Rows are one point carried round by a steady rotation, each followed by how many ticks it has turned.
The counts run from 0 to 267.
[-11   9  -3 -31  15  -3 -24 -33  20  20  24   9  20 -10 -23  22  27 -39
  23 -23  23  23  59 -28  -9  27  46 -11  23 -20 -26 -11  17  16 -32  44
  -1 -28  -5 -18 -40  49 -28  -8   1   5  23  29 -25   2 -18  45 -43  36
  -8  31 -22  47  -4  -1   2  55 -17   3  22  -4   7   2   4 -10 -32  39
   7 -37  17 -17  34  11  15 -18] | 176
[-25 -21   3 -28  13 -54 -14 -38   5  -6  -7  -2 -35  15   6   7   0  15
  -4  14  34   5  61  15 -19   4  32 -35   9   4  22  -1  -4  27   3  27
 -50 -36 -20 -31 -32  -6  -1 -15   7 -31  51  22  -6 -33  13  41  -1  35
 -34  10   6 -17  -1 -23 -29  16  -2  -2   1  -3   8 -31  14 -32  30  19
  23 -44  47 -20  22  27 -30  -6] | 172
[ 13   5 -28   2  26  -1   6  22   7  -2  -4  34  -7  71  30  21 -46  13
 -24  17  26 -15  24 -20 -29  17  24  -4  -1  -9 -27   8 -12  -9 -16   1
 -37  30 -21 -64  -4 -19  40  17  -6  -5   5  37  13  10 -10 -23  30   2
   9 -29 -50 -46  22 -11 -24 -18  17 -14   4 -47  10  57   2  12 -35 -25
  -6  -3  81  12 -11   2   5   7] | 235
[ 45  12 -41  -3  14   0  -7 -18  42  -4  25  18  14   2 -12  24 -15 -21
  18 -21   3   3  22   1 -25   7  21  43  12 -10  -5 -36 -47  21 -12  25
 -13  39 -14  -2 -42  33 -23   7  13  45  27  34 -44  16 -12  15   2 -28
  -2 -41 -46  22   4   7  -5 -11 -26  -2  50 -17  13  58 -39  26 -26   7
 -18 -20  16  -5  -9 -33 -12 -34] | 248
[  8  -3   5   7   3  -1  51 -12   3  18  -4  34 -20 -11  59 -51 -22 -38
  53   4  -5  27  44 -11  10 -16   2   7  -2   1  -9   3  24  -6  52 -28
 -13 -16   8  37  -4  24 -19   6  39 -22   7   0 -19  32  33 -55  -2   9
 -32  -1 -14   6 -56  -7 -42 -24  16   8  -5  17 -21   3  -4   1  55 -49
 -13 -15  -5  -8  34   0 -13   6] | 200
[ -5 -12 -26 -45  -8  12 -21 -12 -12  -7  15 -16 -45  42  12  38 -22  27
 -12  -1  59 -17   9 -38 -24 -10  -7   0  28  12 -22 -20  17 -43  -7  20
 -18  11   1 -41 -28 -43  21  -6  12 -11  -6  25  -7 -11  22  -4  -3   1
   2 -29 -57 -41  -7  -4  -8 -10  15   1  13 -22   7  27  14 -50 -22  16
  15 -19  67 -45   7  14  -2   7] | 225
[-16  17 -11 -20  -2 -12  22 -26 -10  10 -13  20   0  -6  53  -1   0 -21
  26  41  38  43  55 -28 -19  30  15  12 -18 -12  -1  41   4   2  30 -22
  -8 -46   6  -8  18  22  23  30  48 -55  -1  32  -6  19  19 -19 -35  15
 -53  13   8  -7 -12 -11 -39   3 -14  11  -2 -15  -4  36  46   3  14 -23
 -31  -3  43  -8   8  14  -6   5] | 191
[ 28  11 -15  14  42 -55  22 -16   7  17 -14  53  14 -10  -6  -6 -22  23
 -13  -7   9 -13  37  12 -37  18   7  15 -19 -54  -2  22 -23  47 -13   2
 -12  25 -14  -9 -15  14 -19  25   1  20  20  31  -7 -10  17  22  59 -42
  24 -26 -29 -36  38 -36  -4   3 -49 -17   4 -29  -2   9 -15  12 -18   2
   6 -21  29  27 -47  -5 -32 -17] | 121
[-19 -29  -5   0 -21 -13   4 -47  38  17  22  16   2 -70  -4   8  46 -21
  26 -64  24  29  19 -14  -7  12 -36  -1  -1 -30 -10  -6  35 -19  10  17
  56  -1 -13   1  20  20 -15 -15   3   0   2 -27  -9  25  24 -10 -43  21
 -17  27 -13  32 -18 -13  -2  19  16 -49  10  29  -1  23  20 -51  -1   8
 -15  -8  -8  31 -19  23  27 -18] | 146
[-15  -1 -52  10  14  58   7 -29  -4  38  11 -31 -54  31  17  -8 -14 -15
  37  26  47   7  12 -34   6  13  -1 -24   9  -6  -6  -6   7 -29 -12  13
 -18  -1  -5   4   1 -35  19 -15  35 -18 -32   0  34   9   6 -27 -65  17
 -35 -12  -8  33 -21   5  -3 -24  -6  11  -1  -8  12  45  19 -41  -9  15
  -4 -22  22 -33   8  29  -6  -6] | 221
[ 16 -35 -11  32   0  42  -3 -25  35  52  11 -11 -47  17  27 -27  -2   4
  24  19  12   2  14   7  14 -24   6  -2  17 -24  -1 -30   0 -19   9  19
  -3  25  13  24  -3 -53   7 -40   0   6 -19 -36  36  16  -7 -36 -42 -19
  -9 -31 -22  18 -45 -16  -5 -31  23  -4 -11  10  47  36 -50 -50   0 -12
   5 -13   5 -32 -14  -6  13 -45] | 85
[-18  -5 -11  19  38 -50   5 -22   9  -5  -6  18  18  -4   4  23   1  -2
 -33 -17  21  12  51  13 -13   1  40 -20  15  -1  -4  -9  12  32 -11  30
 -20  26 -51 -25 -36  -7 -19  10  -2  34  55   0 -28  14 -12  12 -18  45
  33  43  -2  26  46  -7  12  32  10 -20 -13 -31  14   2 -10 -29 -23  33
   9  -9  58   3 -10  11  -3 -28] | 164
[ -5  -6 -28 -48  -9  24  -9 -21  13   4 -10 -12 -38   5  45 -24 -17 -14
  39  44  38  16  18 -25  -9  12  10  34 -12  32  -2   3 -14   0  11 -14
 -46 -35  17  13 -10  -9  10   0  53 -45  13  43   7  12  -2   4 -20 -13
 -41 -65 -30  -4 -22 -15 -42 -40  -6  46  47   4   2  37  20  18  32  -6
  -8 -12  -5 -43  35  33 -13  24] | 56
[ 43 -13 -18   8  11  35  25 -22  16  60  -7  11 -20  -8  22  -7 -19 -21
  22 -33  12 -12   8 -15  11 -31   1  34  16 -23 -32 -40  18 -29   4  14
   6  60  13  13 -37 -19 -41 -13  -1  47 -17 -14  -4  40  13 -39   0 -32
  23 -26 -65  25 -27   0  20  -6  13  13  -1 -12  27  20 -48 -27 -23  10
   6 -15  14 -21  -4 -13  -2 -49] | 83
[ -6 -11  16 -15  33 -28 -19 -11  20   5  25  10  20  15 -24   5  28 -28
 -10 -16  20  20  62 -13  -7  18  55 -50  29 -13 -28 -15  28  16 -28  42
 -11 -20 -14 -42 -40  28 -18 -23 -13  10  37  27 -28  -5 -23  44 -11  33
   5  42 -32  30  -2  18 -29  53  -9  -3   7  -4  18 -13   9 -13 -28  28
  23 -21  23  -6  25  17   8 -14] | 175
[ 52  -8 -28  18  32  16   0  10  55  25  29  27  11  20  25 -41   0 -29
  21  20  -8  26  11   9  -8   9  24  16   5 -16 -19 -27 -43  24  15  15
  -9  29  -6  32  -6   1 -16  -1   8  47  12   4  -3  38 -58 -19 -26 -25
  13 -47 -24  35 -14  -5 -28 -18 -18   9  37  14  20  51 -47   8 -19 -13
 -23  -8  -9   1  -7  -3  28 -16] | 250
[-19 -13 -17 -32  29   7 -13   7 -21  28 -35  18 -26  -2  36 -22  -2 -16
  13  21  59   8  26 -28 -14  35  29   6 -17   4 -10  35  24  16 -23 -14
 -42 -61  23  -5 -12   1 -17  13  40 -38  21  47  15   7   5  20  15  -1
 -23 -25  -3  -6  -7 -32  -9  19 -16  25   5 -15 -16 -16  35   5   7  27
  16 -29  11 -27  39  77 -18  39] | 181
[-35 -39  16 -33   4 -52  15 -25 -11 -16  22  -6 -20   7  12 -16  34  -7
 -50  -2  44  22  38  -1 -14  -2 -11 -34  15  43 -17  -6  25   8  27   8
  -6   3 -32 -35  -6 -14  -4 -10  -2  -3  53  11 -20 -15  40  15 -21  33
   6  14 -12  -8  15 -18 -61   3  30  -3   4  13   7   0  54 -46  45   2
  35  15  20 -30  12  42  -6  28] | 17
[  0 -11  15  -2 -35 -22   7  -9  22   9   7  22  11   1  73 -20  19 -29
  23  -2   4  45  40 -16   2 -30  44  13  28  -1 -21 -28  13 -15  42  -6
   8  -3  10  23  12   8 -22 -11  28   0  17  -4 -34  57  -6 -55 -43  32
 -15  10 -38  17 -47  -5 -28   2  32   9  -5  19  -4  26 -14 -19   4 -20
 -18   9  18 -21  20 -27  42 -36] | 198
[ 16 -11 -11  -1  12  16   7 -42  -4  23  69 -20 -13  24 -10  24   3 -23
  -3 -18  21  10  39 -36 -17 -19  21 -33  43  -8 -44 -51  10 -41   8  63
  10  33 -13 -29 -25   8 -13 -33   0  25 -13   4 -25 -11  12 -12 -52  25
  -4  16 -59  23 -15  23 -22   7   0   5   7 -11  11  33   3 -38 -37  13
  25 -16  23 -37  10 -15  11 -19] | 217
[ -2 -18  31 -46  -9 -33 -21  24  20  13  38  36  17   4  37  -2  38 -43
   4 -32   9  44  38 -43   1  11  45  -9  29 -10 -45   0  32  -6  -1   5
  24 -34  32 -41  -2  30 -15  -3 -26  -5  20  21 -24  24 -19   4   4  26
   4  30 -57 -16 -35   5 -40  45  21   7  10  12  -3 -11  17 -12 -23   3
   2   3  30 -16  38  16  43   4] | 186
[ 13  -7 -50   2  14  11  31  -9 -12   7  10  20 -22  46  41 -34 -12 -14
  15  48  37  36  20 -25 -15  13  -2  -8  -4  -7 -18   9 -31  -7  35 -30
  -6  -8  -8  18  39  -7  26  23  50 -18 -30  15  11  16  -5 -42 -41 -14
 -31 -14  -4  -3 -19 -17 -43 -43 -40  27  14   3  -6  60  41 -14 -10 -28
 -20   6  18 -18 -16  17   4  14] | 66
[  3  -2   5 -13 -40  -6  28 -33  21  18  -4  13  -8 -24  70 -28   5 -32
  56 -11   0  47  37 -21   6 -21  12  30   7  -4  -3  -7   6 -19  45 -18
   7 -19  18  40  -1  29 -20  -6  40 -17  16  -2 -34  39  24 -49 -39  18
 -30  -3 -18  23 -58 -13 -24 -16  17  10  -3  18 -12  24 -15  -5  38 -35
 -22 -10  -4 -20  24 -19  10 -23] | 199
[ 29  -6 -12  37  31  27  60 -18  -6  46  13  25 -40  35  42 -50 -41  -3
  53  11   4  -1  26 -19 -22  -7 -21 -13  -5 -33 -20  -3 -10 -14  40 -12
  -9  21   1  27  18   5   9  -3  20  -6 -39 -10  15   7  27 -61   5 -26
 -31  -1 -17 -14 -38 -13 -34 -46 -26  -2 -21  -8 -16   4 -10 -17  18 -47
   0 -28   9   8 -15 -11 -21   3] | 76
[-18  21 -21  19  34  -5  13 -25 -17  19 -13  12 -21  60  28  10 -40  -3
  20  44  24  11  62 -15 -16  16  30 -44   4 -15   9  17  10   0   7  -9
 -38 -19 -28 -21  -5 -13  31  14  37 -39   8  14  10  -4   2 -14 -24  42
 -44  25  17 -12  -9  -4 -10  13  -3 -10 -37 -48   7  -2  18 -21  -2  -8
   2 -18  71  -6   9   5 -28  -8] | 36
[ -1 -47  20  -6  20 -56  16 -29   7  20  -3   3 -35   2  16 -29  19  38
 -27  32  26  12  48  37 -27  14  14  -7 -17 -23   7  19 -25  57  28  28
   3 -16  15   3 -10 -15 -15 -18 -20 -10  14   1  19 -32   4  31   9 -41
 -28 -10   4 -45  30 -50 -43  -9 -30  -9   4  14  37  -4  -2 -32  31   2
  26 -17 -11  -2 -29  22  -9 -14] | 130
[  7 -27  -8 -47  14  -4   4   8  11   8   7  14 -27  31  42 -42 -25 -15
  10  28  24  12  17 -20 -17  18  10  15  -3  31 -28   2  -9   3  19 -18
 -53 -22  24 -12  -2   2   6  17  18 -32  13  40   5  -9  10   5  24 -15
 -23 -62 -44 -21 -16 -17 -61 -31   0  39  32  -3  -3  22  18  11  38 -18
  10  -3  -2 -33  32  51   1  55] | 57
[  0 -44 -27 -19  33  15 -13  21  20   3  -5  13 -47  42  14 -25 -18  18
 -14  11  42 -31 -15  -9 -21  16 -21 -11 -15  17  -6  -7  -3  -1  -8   1
 -39  14 -16 -32   6 -50  17 -11 -21  -7  12   8  43 -27  -2  19  37 -23
   6 -63 -39 -37   7 -24 -34 -35  22 -28  34   3  12  22  11 -22   9   6
  13  -2  12  13 -12  55   4  37] | 99
[ 17 -32 -41   4  49  22  26  -6 -10  39 -11  20 -33  -4  20 -46  -8  11
  22  16  42  -9  -4 -11 -28  27 -32  15 -18 -27 -15  19 -17  12   5  -3
   4  -6  28  29  19 -11 -11  28  25   7 -36  16  52 -11  17 -13  24 -69
  -7 -49 -17 -37   8 -34  -4 -38 -59   6  13  -3   7  19  22 -23   5   9
  12 -34  -4 -14 -35  43 -22  14] | 264
[  1 -20 -13 -25   7  -4  29 -52 -23   7  27 -24 -50  23   6   8 -26   2
  -7  -6  38  -3  37 -18 -22 -24 -13 -16  27  16 -11 -37   3 -10  21  19
 -37  20 -19 -23 -42 -18  -6 -24  11   3   8  21 -28 -43  68   4 -17   2
 -29  -7 -42 -19  -5   1 -27 -18   2  25   7  -9   8   2  13 -31  36   0
  38 -16  23 -57  14  12 -42  -2] | 214
[ 14 -26  21 -17  -3 -39   1 -10  31  48 -30  39  20 -81  44 -11  44 -21
  17 -43   6  29  38   5  13 -10  39  59   1 -25 -17   8  36  14  -1 -10
  25 -18  39  22 -29  21 -52   4  -2  19  22  -5 -27  53  33 -12  15 -11
  10  12 -33  16 -17 -25  25  37  31  -4 -12  -4   8 -17 -16  -1   4  10
  -8  -7   3  -1   6   9  18 -37] | 0
[  2  -6 -15  11  31 -16 -12  -8  19  29 -14  32   9 -32  15 -26  -3 -48
  20 -46   3   9  32  11  10   4  34   1   8 -13 -11 -19  37   7 -25  17
 -27   5 -26  21 -43   7 -54   4  17  49  42   0 -16  39 -10   2  -3  39
  36  27 -11  68  -2  -9  31  41  16  -8  -3 -21  -7 -24 -35 -14 -11  43
   0 -26  17   3  28  32  -3 -21] | 166
[ -8 -34  -2  25  -3 -48  -1   1  36   5   0  38   4 -26  42 -23  28  -8
   7 -35  -2  21  21   7   5 -19  14 -13  12  -9  -3 -18  33 -17   7  -1
  23  13 -34   4  10 -16 -21 -20  -8  27  40 -38 -14  41 -10 -30  -8  53
  40  38  -8  33 -16 -21  -4  23  54 -57 -24  10   0  -8 -21 -58  -9   7
 -10  -2  24  25   3  15  34 -17] | 156
[ 29  -9 -12  19  45 -59   9  -6   8  19  -3  42  32   9   8  -5   6  19
 -26   1  13  15  49  13 -33  16  42   7  -4 -30  -8   7 -37  50  -8   2
  16  35 -18 -15 -16  -2 -20  22  -6  50  13  17 -15   6 -22  15  44 -30
  29  -7 -24 -23  46 -32 -13  21 -41 -19   5 -24  23  17 -20  -1 -38   4
   5 -17  36  19 -43 -16  -6 -27] | 122
[-16 -31  35   5 -10 -34  17 -10  40  40 -17   9  -8 -37  50 -34  53 -16
  15  15   3  45  64  16  16  -2  41   8  -9 -23   9  13  17  19  24   1
  15 -43  26  32  -2  -6 -14 -16   4 -12  26 -25   7  42  -7  -6 -31  -7
 -39  25  14  18 -24 -29 -34  15  21 -12 -19  20  24   1 -19 -24  29 -14
   0 -10 -15  -1   3  10  37 -27] | 2
